In the rows, 128 means zero.
One hidden turn or mirror swaps the rows below in pairs. Which row is each named row swapped with?
Z_223: [124 145 158 104 148 161 144 134 127 140 155 135 115 133 127 159 120 143
 124]
Z_189: [123 153 136 126 166 145 140 149 155 134 121 106  98 143 127 106 137 151
 139]
Z_947: [125 143 119 134 167 174 125 145 136 134 136 106 131 147 113 118 143 189
 149]
Z_963: [165 137 132 130 141 144 107 147 136 153 142  96 127 127 140 129 118 179
 122]
Z_709: [144 135 157 135 152 145 117 136 128 145 165  98 114 136 127 112 159 181
 149]
Z_703: [128 136 123 124 154 143 112 147 141 152 126 121  96 112 156 138 136 142
 135]
Z_14: [169 138 141 128 133 136 117 153 134 151 140  95 121 125 146 143 125 172
 121]
Z_565: [105 142 115 166 138 157 149 133 122 127 142 130 120 110 121 145 144 171
 158]
Z_728: [136 144 144 158 171 134 134 159 102 150 156 124 120 105 137 125 113 155
 135]
Z_277: [131 123 104 135 154 140 134 146 117 105 151 110 134 124  99 133 108 164
 122]
Z_827: [124 144 137 127 134 151 120 166 112 124 143 109 132 141 135 170 145 166
 153]
Z_185: [118 123  98 131 153 142 136 138 114 109 152 106 136 119 107 133 116 169
 118]
Z_849: [134 142 118 168 145 155 152 143 108 149 165 121 129 104 132 144 128 170
 149]
Z_803: [131 147 104 122 136 142 167 135 126 126 135 136 131 125 139 116 158 165
 154]
Z_324: [138 136 156 156 134 150 147 135 114 132 173 106 110 126 115 134 124 195
 150]
Z_285: [126 122 100 126 154 136 136 141 119 112 149 110 138 115 106 148 118 164
 116]
Z_914: [113 154 131 104 154 138 140 148 136 128 131 113 110 150 134 138 164 146
 144]
Z_93: [115 152 134 118 170 135 142 147 146 133 127 107  87 137 135 121 151 148
 136]
Z_672: [157 129 136 118 128 151 148 139 112 134 168 109 125 134 157 157 130 171
 128]
Z_742: [114 135 169 112 150 132 130 134 126 124 148 137 101 117 111 142 128 153
 120]
Z_556: [154 145 116 121 129 147 164 134 127 138 142 132 122 141 157 131 149 174
 151]
Z_872: [135 147 105 125 140 138 168 130 124 119 138 134 133 129 132 115 152 165
 159]
Z_770: [126 144 117 125 129 135 144 100 109 138 130 126 106 117 131 125 155 169
 142]
Z_40: [131 158 116 132 155 129 129 135 164 136 124  99 101 110 143 133 116 158
 144]
Z_278: [123 152 110 143 162 131 156 147 118 124 130 131 127 113 120  98 119 163
 148]
Z_553: [131 145 154 167 130 142 140 148 116 140 159 101 115 136 113 141 120 189
 143]
Z_260: [128 155 100 134 141 136 155 136 123 118 130 141 136 120 118 113 141 170
 154]
Z_107: [114 159 117 137 154 132 134 133 168 130 124  99 104 116 128 136 116 165
 138]
Z_301: [133 151 133 157 158 156 142 149 152 142 134 106  96 150 129 108 119 173
 140]
Z_996: [123 148 124 143 127 142 147 104 110 134 131 119 110 123 122 129 161 173
 151]
Z_938: [126 138 170 105 146 134 143 136 127 121 151 135 107 125 124 146 137 145
 114]
Z_26: [156 148 137 129 144 151 148 157 144 135 146  98 146  99 137 128 129 189
 150]
Z_68: [138 142 159 147 133 149 159 130 122 132 172 107 114 120 130 147 136 195
 151]
Z_499: [113 134 167 108 155 130 134 136 128 117 151 136 104 115 113 126 135 153
 124]
Z_952: [164 141 135 121 131 127 129 155 121 157 153 103 120 123 153 151 121 166
 131]
Z_472: [126 146 139 162 168 140 133 159 100 143 151 125 124 102 132 135 110 158
 135]
Z_714: [114 144 168 102 146 137 133 133 133 125 151 136 106 118 125 140 131 150
 116]
Z_739: [119 107 116 146 155 141 134 139 113 115 146 116 136 135 128 132  98 168
 126]
Z_603: [139 143 156 160 142 156 126 148 131 136 155 109 118 138 123 126  96 177
 124]
Z_533: [121 142 137 124 142 147 113 162 108 128 146 116 125 137 143 172 143 158
 148]
Z_433: [138 139 147 113 170 141 155 138 138 139 146 137 124 112 162 118 143 178
 150]
Z_541: [165 137 137 122 136 137 121 151 141 152 145  98 131 125 149 146 124 172
 118]
Z_855: [130 133 151 132 135 150 102 161 134 146 132 111 106 133 154 149 134 160
 144]
Z_686: [125 129 101 116 154 141 139 144 124 107 147 107 145 115 103 139 128 162
 117]
Z_655: [144 142 109 101 150 141 146 127 149 115 151 119 127  93 123 139 144 168
 126]
Z_165: [145 143 152 160 130 143 150 136 118 133 173 105 113 124 117 143 129 191
 151]
Z_884: [115 152 129 134 164 146 138 153 155 135 127 109  94 139 126 102 138 154
 143]
Z_400: [113 134 163 112 157 135 135 129 132 117 147 128  97 118 102 127 141 158
 120]
Z_486: [133 128 100 111 152 132 138 139 133 107 144 116 141 108 106 137 127 166
 119]
Z_513: [116 128 149 133 153 141 122 123 142 112 136 113 101 116 102 109 146 177
 123]

Z_996 pairs with Z_40
Z_914 pairs with Z_278
Z_185 pairs with Z_714
Z_533 pairs with Z_472
Z_165 pairs with Z_14
Z_541 pairs with Z_324

